In the rows, 128 means zero.
Turns, then the turns between two rows, first turn first; the first pair answered:
turn bam:
[152  65 118 133 139 118 122 171 135] |-> [152  72  97 148 128 106 105 143 142]
[120 156  96 147 108 111 103  93 127] |-> [117 172 120 127 101 118 120  89 107]
[149 123 125 127 107 100  98 105 107] |-> [145 133 140 121 106 101 105 105  94]
turn Liva:
[136 127 125 124 115 112 122  96 108] |-> [133 142 115 130 117 113 119  93 130]
[140 118 154 111 123 128 135 153  96] |-> [129 179 143 118 122 140 133 131 134]
[136 170  82 140 118 125 104  93 175] |-> [155  61  85 135 127 101  92 132 128]
[118 147 135 150 123 118 112 140 147] |-> [127 111 140 146 124 110 111 152 129]
turn Ser:
[119 163 108 144 118 131 126  94 152] |-> [128 125  90 156 121 124 112 113 159]
[116 182 118 131 103 136 125  76 137] |-> [124 139  95 154 131 145 111 121 194]
[117 128 139 121  99  66 117  86 153] |-> [117 148 143 123 111  81 126  96 182]
[118 116 138 113 138 117 122 113  99] |-> [109 144 150 111 149 132 134 125 136]
turn tove:
[137 130 113 139 124 109 107 113 122] |-> [137 118 142 118 136 123 135 143 110]
[136 126  87 135 110 120 120  96 139] |-> [139 105 142  98 122 132 158 132 104]
[128 118 108 156 130 108 103 116 131] |-> [129  99 146 127 134 117 130 138  96]
Pairs:
Between the rows of a pair lie 2 to 3 turns.
[111 129 182 104 125 126 149 109  78] |-> [107 162 187 110 147 149 161 132 133] : bam, bam, Liva
[125 110 108 142 143 123 113 149 150] |-> [119 132 154 113 129 129 143 136 100] : Liva, bam, Ser
[124 168 174 132 116 135 173 106  82] |-> [134 132 128 172 158 150 144 159 188] : Ser, bam
[132 137 112 138 146 143 134 128 195] |-> [141  72 139 109 124 117 140 127  94] : bam, Ser, tove
[131 120 178  81 118 131 171 121  61] |-> [129 186  83 145 115 125 110  78 178] : Ser, tove
[108 147 154 113 143 133 168 117 170] |-> [119  95 166 106 144 123 170 138 138] : bam, Liva, Liva
[123 122 159 113 136 148 163 163 128] |-> [118 175 141 122 122 150 154 127 148] : Ser, Ser, Liva
[135 118  83 171 119 119  98  92 116] |-> [124 180  95 157 130 140 117  95 155] : Ser, Ser, bam
[125 140 161 105 116 142 171 114  85] |-> [131 122 127 140 155 153 156 156 176] : Ser, bam
[131 134 141 118 155 147 155 168 159] |-> [137 110 123 132 156 138 137 173 166] : Liva, bam
[126 158 107 149 118 124 114  96 151] |-> [127 116 168 109 133 138 153 146 100] : tove, bam
[133 124 108 129 104 108 126  78 103] |-> [130 112 135 106 110 116 147  98  81] : tove, tove, tove
[130 133  91 171 135 161  73 129 169] |-> [128 121 109 148  99 138  78  88  70] : Ser, Liva
[131 104 154 123 140 155 134 170 157] |-> [122 140 176 100 113 146 148 127 105] : Ser, Ser
[114 135 156  83 152 148 184 174 146] |-> [113 192  88 124 109 120 135  84 155] : tove, bam
[121 172 145 132 155 125 129 135 171] |-> [125 138 162 116 125 101 133 111  82] : Ser, Ser, bam
[136 112 150 119 173 159 133 143 161] |-> [126 158 165 100 147 155 147 105 123] : Liva, Ser, Liva
[102 186 187 127 121 144 154 113 137] |-> [103 182 193 124 108 136 155 108 116] : Ser, Ser, Ser
[105 107 164 108 149 154 140 169 148] |-> [103 125 150 112 151 159 138 165 166] : Liva, Liva
[128 134 113 125 130 135 123 151 167] |-> [131 101 132 110 119 120 131 151 108] : bam, Ser, tove
[124 144  77 143 122 116  91 105 148] |-> [117 165  95 132 137 134 108 126 180] : Ser, bam, Ser
